In the rows, zero is written as 128.
runs of hidden systems
N, trace 1 (9 x 22)
[[132 125  91 129 128 130 174 144 125 149 122 125  87 116 143 129 219 104
  104  54  88 171]
 [110 107  50 167 121 117 166 116 124 151 150 107 108 105 161  82 172  89
  137  75 140 111]
 [116 135  63  90 125 100 161 150 138 121 179  75 141 110 124 103 133 109
  135  54 130 112]
 [134 134 117 139 135 157 187 149 151 113 156  55 139 144  98 100 140 119
   94  70 145  91]
 [122 136 158 146 127 145 195 167 160  96 160  97 116 116 149 114 119 121
  150  93 137  55]
 [171 170 158 118 162 142 180 169 135 120 160  94 127 126 140 126 164 120
  178 124 111  93]
 [164 191 121 185 147 137 150 156 121  96 163 105 117 145 134 110 152 100
  152 158 108 113]
 [130 184 123 156 133 113 145 183 119  78 147 140  98 138 139 136 149  94
  127 117  67 145]
 [139 141 122 165 142 137 162 152 112 127 109 141 102 125 147 121 189  90
  110  97  66 158]]
F, trace 2 (9 x 22)
[[159 113  86 167  76  76  57 192 139 144 138 151  57  59 176 167 143 144
   83  89 179 135]
 [152 104 105 158  39 162 100  66 165 113 115 153  62 122 136 119  91 194
   90 106 136 193]
 [ 63 101 159  87  72 123 138  82 166 123 139 137  66 105 130 171 129 188
  131 117 219 116]
 [ 85 101  57  88  95 123  80 112 156 135 151 144 157 197 135 157 103 185
  133 147 201 138]
 [ 68 144 130  98 114 113  92  54 121  88 142 122 157 150  79 123  43 139
  149 188 157 128]
 [ 72 140 171  82 149  84  70 170 116 104 117 159 168 137 106 183  75 126
  128 177 140 110]
 [140 103 151 112 144 121  72 128 105 140  86 197 174 136 153 133  66 128
  161 182  76 136]
 [144 128 155 114 138  77  95 117  92 145 112 168 114  40 158 125 105  94
  185 162 100 119]
 [163 129  95 154 114  75  61 161 100 148 114 174  91  70 162 146 144 110
  114 132 111 165]]
F, trace 3 (9 x 22)
[[137  90  68 177 122 134  88 137 111 149  94 158 148 150 144 108 125 108
   70 104  96 165]
 [105 104 161 146 100 131 163  87 130 115 109 114  96  64 121  93  91 110
  115  85 121 108]
 [142  87 112 118 116 122 112 182 152 161 128 113 128 111 140 157 136 158
   88  81 183 101]
 [158 117 105 161  89 171 120  83 155 118 141 111 134 151 132  93  77 166
  133 137 156 124]
 [113 161 161  89 115 119 136 132 152  94 167  95 106 117 100 157 111 158
  143 137 174 103]
 [136 139 126 112 138 147  94 144 140 127 130 145 155 198 125 164 129 167
  129 171 143 144]
 [104 150 155 108 141 130 141  86 118 109 134 147 138 141 128 122 103 121
  187 179 103 129]
 [113 145 126  90 162  83 103 157  96 144 131 145 143 116 125 157 156 101
  148 148 113 134]
 [135 129 113 166 142 123 104 118  93 134  99 164 136 130 139 111 126  94
  120 150  79 158]]
L, trace 4 (9 x 22)
[[132 124 168 148 103 176 148 133 169 107 122  93 110 153  94 138 119 170
   68 108 173 116]
 [ 96 123 169  96 114 153 181 136 169  88 136 153 119 149 159 139  94 153
  166 110  98 103]
 [131 152 153  59 166 130 151 125 126 134 154  99 169 146 103 140 139 137
  181 162 142 103]
 [130 178 140 185 149 134 128 127 113 102 150 117 129 148 120 117 132 103
  151 202 145 100]
 [125 168 111 152 150 117 120 171 107  85 126 138 144 156 118 125 122  82
  107 129  59 156]
 [149 101 151 132 166 142 120 143 101 171  75 160 153 137 132 133 164 109
  103 130  82 153]
 [142 101 105 146 131 102 121 112 102 174 115 159 113  75 175 107 152  99
  165 128 116 126]
 [157 123  63 135 108  94  95 124 115 154 149  97 113  88 120 115 147 118
  108  96 156 145]
 [139 103 115 168  84 155 131 125 153 123 118 113  92 122 121 123 127 152
   65  80 155 139]]
H, trace 5 (9 x 22)
[[ 98 128 150 148 176  94 137 175  93 140 111 136 142  97 134 134 157  65
  117 132 117  90]
 [162 115  92 122 147 135 130 167 124 128 126 122 178 143 143  98  94 108
  129  93  71 123]
 [159 131 139 139 147 123 155 111 106 145 124  81 130  77  99  91 146  93
  116  99 116 119]
 [149 118 105 159 133 121 138 192 138 138 141 113 130 115 155 125 144 113
  110  87 142  88]
 [164 123 117 130 133 166 174 117 148 135 145  91 139 141 131  96 133 140
  142  97 121 113]
 [122 143 134 137 149 125 165 134 127 137 154  98 120 119 128 126 172 111
  148 132 165  89]
 [122 138 106 138 149 144 151 159 142 114 153 115 155 181 135 123 136 122
  137 130 130 102]
 [110 145 151 128 154 145 171 114 122 109 132 106 144 149 103 110 135 107
  135 136 108 113]
 [115 138 152 132 164 117 140 169 114 121 126 131 147 128 132 135 136 100
  131 133 114  96]]
J, trace 6 (9 x 22)
[[ 61 157  67 221 136 113 107  71  82 107 145 126 139 169 108  89 127  71
  115 198 159 126]
 [ 65 142 139  63 141  68 117 211 118  94 115 151 126 107 108 182 123  96
   77  71  83 147]
 [173 106 218 127 124 202 140 106 153 121  74 165 144 157 138 125  73 174
  140 155  72 137]
 [153 115 116 171 135 104 146  99 101 167 141 126 109  45 178  75 144  83
  196 140 141  75]
 [188 125  62 128 143 108  68 181 107 169 133  95 158 134 105 144 167 127
   67 104 153 162]
 [ 94 148 127 183  76 152 129 103 147  54 128 125  92 159  93 116  79 137
   62 120 118 162]
 [100 100 174  67 105 118 175 136 164 125 128 146  83  74 158 154 127 152
  159  71 125 107]
 [179  91 119 108 142 168 125  94 139 192 130 123 169 165 148 118 142 174
  174 161 169 114]
 [ 78 146  58 169 136  91 112  94  91 123 157  99 143 132 103 100 143  78
  125 157 174 116]]
T, trace 7 (9 x 22)
[[ 66 104  80 123 130 129 145 135 123 103 110 163 158 169 143 102  99  92
  113  86  52 152]
 [130 108 190 128 158 158 181  99 112 137  93  97 145  93  93  90 121  98
  114 104  95 107]
 [197 123 114 159 139 123 116 184 128 138 140 115 155  99 163  99  98 110
  149 114 110  83]
 [186 147  80 135 100 135 128 100 131 124 155  95 103 113 121  96 130 138
  128 101 105 173]
 [149 150 157 170 108 156 153 138 157 110 144 109  78 131 132 141 159 155
  113 126 161 118]
 [117 115 104 104 120 137 146 139 157 142 152 148 123 156 173 147 153 158
  169 121 151 116]
 [110 146 125  79 150 112 138 105 114 144 148 104 135 131  97 146 172 126
  154 149 152 136]
 [101 164 122 134 149 106 115 164 114 102 147 125 143 156 110 151 136 102
  116 153 133 120]
 [ 85 133 120 126 130 137 147 121 126  96 120 145 137 162 122 119 113 111
  121 115  83 147]]
Q, trace 8 (9 x 22)
[[131 152  71 127  71 104 114  85 133 101 161 131  66  96 132 119 117 136
  139 106 113 186]
 [127 130 156  96 130 135 118 152 139 149 107 149  96 151 118 192 201 164
   91 125 141 173]
 [ 92  96  73 156 136 142 153 104 127 157 131 160 136 168 179 112 173 116
  164 135 134 118]
 [ 90 126 120  42 133  96 134  98 128 141 156 104 142  99 108 139 120 133
  166 119 157 120]
 [116 105 119 141 131 135  95 146 132 140 124 104 170 165  98 139 108 145
   76 139 192 104]
 [ 87  93 137 149  92 152 150  92 148 105 111 137 121 126 137  95  70 130
  111  95 118 113]
 [157 110 204  92 140 144 133 139 140 139 102 145 140 109 133 146 105 153
  150 139 117 108]
 [168 134 113 176 127 133  94 120 117 131 136 143 140 132 154 105 100 128
  164 183 135 112]
 [133 160 117 113  94 101  97 111 128  93 142 137  94 102 114 138  97 139
  130 134 110 171]]
J, trace 9 (9 x 22)
[[149  91  73 180  95 117  45 141 125 167 104 164 110 133 150 151 145 153
   69 132 176 168]
 [ 74  91  77 138  59 114  93  90 141 103 115 164 104 120 134 116  61 142
   88  91 126 165]
 [ 83  44 158  74 105 136 135  96 150 171  79 155 122  96 142 143 114 160
  108  81 147 127]
 [112  50 106 131 130 157 122  98 143 174 112 131 185 152 154  98  87 146
  137 131 183  73]
 [ 78 105 106 119 141  91  99 110 103 143 133  88 179 103  85 110  87  96
  102 134 189  83]
 [ 88 123 181 121 135 118  90 175 135 110 109 123 157 141  88 169  87 139
   67 142 172  95]
 [119 132 192 127 114 120 102 136 142  91 125 153 128 106 140 144  42 148
  160 174 143  80]
 [157 123 161 121 134  88  69 131 107 167 119 157 121  67 148 154 124 132
  166 181 162 110]
 [151 127  92 181 118 106  42 143 105 145 117 167 128 132 147 145 123 131
  108 176 149 155]]
L, trace 10 (9 x 22)
[[ 98  82 121 116 152 124 127  95 101 163  94 162 169 126 148 103 108 102
  152 139 100 119]
 [131 112 106 133 137  90  89 110  94 158 127 116 151  77 118 103 104  99
  135 141 153 107]
 [161 124 111 172  97 118  79 139 125 118 124 122 120 102 124 115  87 129
   85 124 147 131]
 [144 114 152 115  95 133 112 140 145 115 104 148 103 108 126 142  98 157
   93  94 103 162]
 [132 108 158  71 117 128 125 124 152 151 120 146 109 114 143 163 139 171
  150 122 146 136]
 [116 147 116 108 111 119 126  94 140 127 163 123 109 131 131 141 139 153
  171 159 176 124]
 [ 93 165 110 135 116 124 126 119 133  86 156 108 120 162  95 139 128 132
  109 145 150 143]
 [ 88 128 146 132 135 150 136 138 134 102 107 151 148 186 117 137 116 129
   99 137 108 136]
 [ 99 108 145 101 155 128 136 111 113 139 105 156 163 135 136 125 114 111
  158 149  99 120]]
N, trace 11 (9 x 22)
[[152 127  98  53 180 117 155 167 115 175 132  67 164 133  81 142 210 112
   91  61 115 158]
 [125 104  87 234 100 168 165  98 147 110 143  93 125 140 144  51  93 109
  111 107 154  79]
 [ 98 155 153  45 128  79 165 184 148  95 168 106 107  77 123 158 115 122
  158  74 117  95]
 [208 131 141 163 167 184 167 148 134 167 128  76 156 160 117 108 189 133
  116 123 137 105]
 [113 174 121 183  97 117 150 132 142  63 179 132  87 110 163 105  90 108
  180 147 131  85]
 [154 173 141  80 165 112 141 199 122 124 143 119 129 139 112 174 191 119
  123 110  84 155]
 [147 131 111 226 129 170 159 110 121 121 118 137 112 158 153  83 154 105
  121 138 101 131]
 [ 86 150 108 104 123  70 140 148 117 100 146 151  91  78 154 137 137  86
  159 101  87 134]
 [176 119  88 130 156 139 135 142 109 171 117  97 151 137 112 108 186 107
   91  90 104 157]]
T, trace 12 (9 x 22)
[[130 125 150  86 133 141  78 112 125 120  99 197 162 182 135 155  78 165
  159 189  80 177]
 [107 137 191 142 129 109 100  62  86 123  88 184 105  81 121 125 105 105
  157 199  98 149]
 [148 107 158 155 135 102  71 173 101 152  68 199 111  85 163 154 129 109
  100 139  79 155]
 [138  72  94 183 118 132  93  76  96 184  73 167 122 104 147  97 148 107
   93 126 116 169]
 [124  79 124 171 103 103 113 130 118 170  98 120  90  45 135 123 146 109
   71  80 178 107]
 [149  65  74 133 105 136  96 150 147 177 121 104 150 129 132 123 131 156
   65  72 194 118]
 [107 102  92 122  89 132 119  83 150 136 155  71 136 121  91 110  95 159
  101 113 225 102]
 [114 133 142  77 101 127 108 157 170  97 158  90 140 145  94 165  71 185
  106 119 196  97]
 [110 134 138  74 116 148 106  99 153  98 147 129 165 192 100 144  58 185
  151 175 152 132]]
Q, trace 13 (9 x 22)
[[118 122 134 142 141 114 103 156 114 141 105 190 123 136 169 156 154 115
  142 156 103 142]
 [143 124  70  96 132 109 112 100 110 155 140 138 142 126 140 116 139 123
  161 129 104 167]
 [112 119 106 110 125  96  93 119 107 155 125 119 120 105 102 145 160 124
   98 125 166 150]
 [105  85  89 133 113 131 128 145 142 147 119 137 126 137 149 134 140 137
   94  81 148 126]
 [123  90 143 103 122 151 160  96 145 161 120 119 126 115 138 118 139 146
  142 101 149 110]
 [128 110 143 125 129 126 126 136 141 143 141 116 141 116 141 135 112 139
  150 146 184  74]
 [132 130 121 131  98 140 118 117 152  99 152 117 133 143 124 122  71 158
  133 137 155 112]
 [115 134 173 131 107 150 126 111 143  99 113 141 115 143 112 142  94 153
  114 149 125 139]
 [126 125 156 140 132 140 118 131 128 118 108 176 131 148 153 133 106 131
  148 161  95 134]]
H, trace 14 (9 x 22)
[[125 100 131  75 168 128 146 104 109 207 114 127 141 128 128 149 224 131
  148 135 153 142]
 [ 75  97  38 151 140 114 108 117 110 149 139 135 178 177 143 103 128  99
  127 139 167 110]
 [ 72 130 116  78 126 128 150 111 135  97 143  78 154 144  61 121 101 123
   85  87 140 129]
 [116 102 199 139 143 146 127 154 136 133  99 114 157 124 106 141  97 135
   90 137 172  67]
 [145 127 150 122 122 129 131 134 142 104 147 133 148 113 153 106  49 133
  188 147 123  73]
 [183 196 145 118 139 113 113 139 114 106 164  94 119 107  99 138 129 126
  154 168 121 137]
 [152 169 134 207 119 140 124 155 124  91 128 143  94 143 139 126 142 111
  101 148 103 144]
 [125 135 149 125 120 142 171 136 139 111 114 161  86 123 155 132 152 121
  136  94  60 157]
 [151 103 130 111 158 123 128 128 108 184 101 156 134 117 154 139 187 118
  146 131 105 148]]

runs to name
trace 15 (2 x 22)
[[111  94  27 136 128 139 167 107 145 140 176 128 162 169 201  70 122 118
  210 109 138  80]
 [ 79 184 104  62 152 104 173 114 121  80 189  51 155 144  54 115 129  98
  143 110 126 122]]
 -> N
trace 16 (2 x 22)
[[121 133 106  97  98 127  73 114 149 115 141 177 128 180 149 166  98 186
  162 183 146 164]
 [ 73 143 183  96 120 114 108  70 114 120 106 167  99 123 102 166 131 140
  141 185 138 163]]
 -> T
trace 17 (2 x 22)
[[174 165 109 153 127 132 119 137 116  99 131 124 118 130 111 112 120 112
  114 120  65 174]
 [152 140 147 148 113 145 164 128 135 120 117 130  73  99 135 126 163 126
  112  87  90 158]]
 -> J
trace 18 (2 x 22)
[[ 95  88 170 156 116 154 107 182 147 115  61 190 125 167 139 170 105 147
   44 106 103 142]
 [130  73 171  74 118 134 135  65 127 159  88 172 132  73 156 106  81 139
  182 122  85 131]]
 -> H
trace 19 (2 x 22)
[[150 119 146 152 122 119 122 155 118 136  93 176  86  91 163 139 152 113
  115 105  77 155]
 [161 105  91  87 128 112 116 131 128 183 128 139 116 100 156 143 177 143
  142  95 128 155]]
 -> L
trace 20 (2 x 22)
[[ 77 213 174 173 142 147 182 170 138  41 151 108  96 192  88 154 159 106
   97 148 113 124]
 [119 112 168  57 176 184 188 153 147 137  93 147 169 204 122 150 167 143
  128  99  55 155]]
 -> F
trace 21 (2 x 22)
[[136 120  92 155 111 104 120 134 114 141 123 107  94  85 119 118 157 105
   75  78 136 148]
 [139  93  81 128  95 126 135 143 153 145 137 115 109 101 154 117 132 140
  111  58 147 123]]
 -> N
trace 22 (2 x 22)
[[143  90  81  64 149 128 162 145 137 180 137  60 161 120 102 121 185 128
   94  40 151 126]
 [106 134 125 155 125 195 171 106 158  92 146  65 162 210  78 100 109 151
   88 122 166 103]]
 -> J
trace 23 (2 x 22)
[[156 130 110 148 128 141 107 171 124  91 105 136 162 150 115 106  65 110
   76  91  38 163]
 [165  83 211  97 156 141 131 138 114 182  61 157 138  84 134 142 141 133
  118 117  89 132]]
 -> L
trace 24 (2 x 22)
[[193 170  62  99 115  97 105 193 135 115 171 101 109 117 121 147 152 135
  109  73  97 180]
 [139 151 149 148  85 185 161  71 151 100 120 127  68 157 104 126 151 170
  101 125 109 195]]
 -> J
trace 25 (2 x 22)
[[130 105 154  76 114 129 141 134 161 140 148  96 131 102 123 137 103 162
  147 104 183  82]
 [138 116 145 163 109 166 123 118 158 118 136 113 139 159 125 123  89 166
  121 157 184  86]]
 -> Q
trace 26 (2 x 22)
[[ 73 113  37  64 157 101 132 110 111 131 155 126 205 169 129  95 102  95
  170 113 101 126]
 [ 96 107 144  85 147 105 101  93  95 150 101  78 173 103  41 124 106 107
   60 122 161 132]]
 -> Q
trace 27 (2 x 22)
[[124  80  69 110 171  91 111 159  92 181 106 164 184 109 175 105 131  74
  152  99  77 121]
 [195  92  99 167 134 120  95  83  91 198 110  96 142  62 118  77 135 105
  113 127 153 126]]
 -> L
trace 28 (2 x 22)
[[182  95 165 173 119 149 113 111 130 149 109 120 139  84 141  93  79 136
  134 146 150  79]
 [174 159 151  92 108  99  94 139 136 115 155 118 105  80 121 154  97 159
  158 143 144 131]]
 -> N
